In the data rows, the value 128 means zero.
Here are some points:
[134 157 102 172 104 142 109  95 144  76 169 127 130 127 113 158 168 163
 150 173 149]
[242 150 118  74 209  97 156 111 144 128 169 177 220 238  78  93 209 172
  63 116 169]
[114  94  81  97 121 125 160  95 127 146 142 114 116 130 169 122 115 126
 100 165  79]
[133 161 102  97 127 125 130 160 173  99 169  95  93 143 118 167 118  74
 165  92 102]
[226 159 102  74 213  97 162  72 115  99 169 189 226 242  77 167 212 114
  94  69 149]
[135  90 129 126 112 142 140 160 115  99 142 144 112 104 115  71 139 143
 105 125 178]
[137 113 171 114  85  97  76 169 115  99 114 134 118  81 103 139  87 163
 185  65 102]
[114 142  81 114  92 161  91 160 173 174 169  99 101 114 100 167 103 163
 142  95 149]
[212 178 102  97 215 161 139 160 115  99 114 185 233 220  94 139 219 172
 113  32 131]
[119 117  81 126 120  97 115 111 115 116 125 126 134 150 103  93 153 172
 101  93 169]
[105 129  81 163 119  74  96 160 164  76  98  86 100 133 115 167 121 163
 132 114 178]
[113 107 102  97  97 113 111 169 127 128 114 127 126  98 101  71  84  74
 134 124 119]
[118 136 171  74 120 142 116  95 164 165 142 143 123 122 123 139 127 143
 133 161  79]
[103 119 171 144 135 142  96 123  76 128 142  94  94 135 117 167 109 172
 130 108 131]
[121 122 163  74  70 113 102 169 144 116 142 122 123 117 103 158  84 172
 190  84 169]
[126 136 129  74 147 142 131  72 115 165  98 149 146 139 169  71 147 126
 151 166  79]
[140  79  81 126 120  97 168 123 127 174 169 153 118 117 160 167 145 163
  95 166 149]
[113 100 171 114 130  74 167 160 115 116 160 126 120 121 165 139 119 114
 103 147 131]
[117 138 171  97 175 170 113  72 164 116 125  67  95 167 138 158 155  74
 139 157 102]
[136 124 171 114  66 170  92 160 173 165 160 167 144  91 149  93 104 163
 153 103 102]
[109 182 129 163 135 113 144 141 115 174  76  89 107 157 101 167 121  74
 169 151 102]
[231 156 163 172 205 161 130  95  76 116  76 174 227 215  71  71 211  97
  65  95 169]
[103 191 163 163 147  74 146 169  76  99 142  99 109 151  91  71 141 114
 143 149 102]
[112  97 118 114 125  74 164  95  76 116 169 118 122 126 165 139 120  74
 110 159  79]
[204 178 171  97 199  97 135 160  99 116 114 190 213 190  85 139 206  97
  98  57 178]
Then 24 other points, each followed by its number:
[115  94 129  74 120 170 164 123 173  76  98 112 118 129 172 167 115 172
 110 161 178] 0
[114  94 102 126 124 113 169 160 115 165 125 109 119 124 169 167 118 172
 109 165 169] 1
[102 127 118  74 138 170 109 111 144 128 169  81  90 130 106 139 111 143
 137 121 131] 2
[114 124 163 144 120 161 112 123  99 146 169  80  96 133 108 110 121 126
 133 114  79] 3
[113  97 171 172 127 142 167 111  99 165 160 116 118 119 167  71 121  97
 107 156 149] 4
[135 129 171 163  83 142  85 169 144 174 169 149 154  82 131  93 129 163
 162 107  79] 5
[114  99  81 114 125 113 172 123 164  99  98 120 117 134 160 110 123 172
 112 152 169] 6
[122 145 102 144 143  97 132 160 144 116 114 163 136 130 156 167 138 114
 131 184 119] 7
[108 105 171 126 107 170 135  95  99 146  76 121 109 113 131 139 102 114
 108 134  79] 8
[123 130  81 126  79 125  69 123 144  99 114 139 137 105 103 122 127 143
 146 117 149] 9
[127 133 118 126  73  74  71 169 173 128 169 130 125 110 102 110 106  97
 162 125 131] 10
[128 124  81 114 119 125 134 169 173 128 142 130 117 119 119  71 127 126
 119 152 178] 11
[119 119 163 163  89  74  94 141  99  99  76 126 111  98  94 139 104 114
 138  95 102] 12
[138 105 171 144 130 170 125 123  76 128 142 121 122 122 120 139 100 126
  89 102 102] 13
[115 128  81 126  92  74 111 141 115 165  76  93 103 120  96 110 106 114
 146 111 102] 14
[114  98 129  97 116 142 165  95 115  76  98 135 111 120 166  93 112  97
 111 155 102] 15
[112 101 163 163 127 113 168  95  76 165 169 120 122 127 161  93 122 172
 112 150 169] 16
[114  94 145 144 116  97 165 169  99  99  76 137 111 117 170 139 112 126
 109 153 102] 17
[114  98 145 126 124 170 163 160 127 116  98 123 122 128 165 167 107 126
 110 152 169] 18
[139 139 118 114  76  74  91 160  99  99  76 145 113  81  73 167 113 126
 203 122  79] 19
[115 101 129  74  98 170 130 169 173 174  98 121 110 117 134 167  96  97
 117 127 149] 20
[134 134 129 126  87 113  85 123  76  99 169 192 155  76 175 122 119  74
 142 116 131] 21
[112 181 171  97 166 142 168  95  99 174 114  87 126 140  94 122 175 172
 114 159 102] 22
[110 126 145  97 105 170 114 123 127 116 125  98 103 115  85  93 109 114
 141 117 119] 23
Which of these numbered points is nearest to each point below, looking only along the 6 directions in which the first points spread most? Its number follows each.
[118  89 171 144 124  97 175 169  99 146 169 116 119 123 169 139 114 126
 107 167 131] > 17
[148 155 163 144 132 170  55 169 164 128 169 206 164  71 183 110 154 172
 205 139 119] > 5
[115  85  81 172 101 113 127 111 115 128 160 156 122 131 110  71 150 126
 105 113 149] > 16
[110 120 129 144 149 125 117 141  76  76 160 100 101 142 134  93 120 163
 120 122 119] > 18
[111 116 102 172 106  97  99 141 115  76  98 113 108 122 107  93  97 163
 123 115 119] > 14
[116 113 163 126  93  74 126 169 144 128 169 134 114 106 108 139 115 143
 131 125 119] > 10
[101 164 102  74 126 161 104 111 144 146 114 100  97 121  80 139  95 114
 181 152 169] > 2
[135 112 145 163 119 142 102 169  99 146  98 117 133 153 113 122 145 126
  94 104 102] > 13
[113 102 163 126 135  97 181 123  99 174 114 119 124 127 163 167 124 172
  95 149 178] > 6
[152 162 171 172 155 161 125  72  99 128  98 159 172 131 132 167 163  74
 195 131 131] > 22
[116  95 102 172 126  97 163 123 164  99 169 113 119 122 167 167 114 126
 107 158 102] > 1
[116 101 171 144 134 170 174 123  99 165  76 133 128 122 166 139 109 172
 106 158 102] > 8
[145 143 118 172 111 170  89 111 115  99 142 193 163  69 182 110 126 172
 172 117 149] > 9
[118  94 145  74 130  97 149  95  76 165 114 128 122 117 158 122 107  97
 107 160 119] > 15
[221 180 129 163 225 170 139 123 173 146 142 175 243 238  87  71 216 143
 101  47 178] > 22
[114  89 118 126 112 142 164  95 115 174 169 133 112 112 171 167 107  97
 112 155  79] > 15
[117  94  81 126 124 161 163  72 173 165 142 121 115 125 170 167 113 163
 102 155 149] > 0
[114  96 129 126 121 170 164  72 173  99 160 122 114 126 167 167 109 114
 112 161 178] > 0
[108 224 129  74 131 161 114  72  99  76 160 167 122 126 133  93 122 126
 138  91 131] > 13
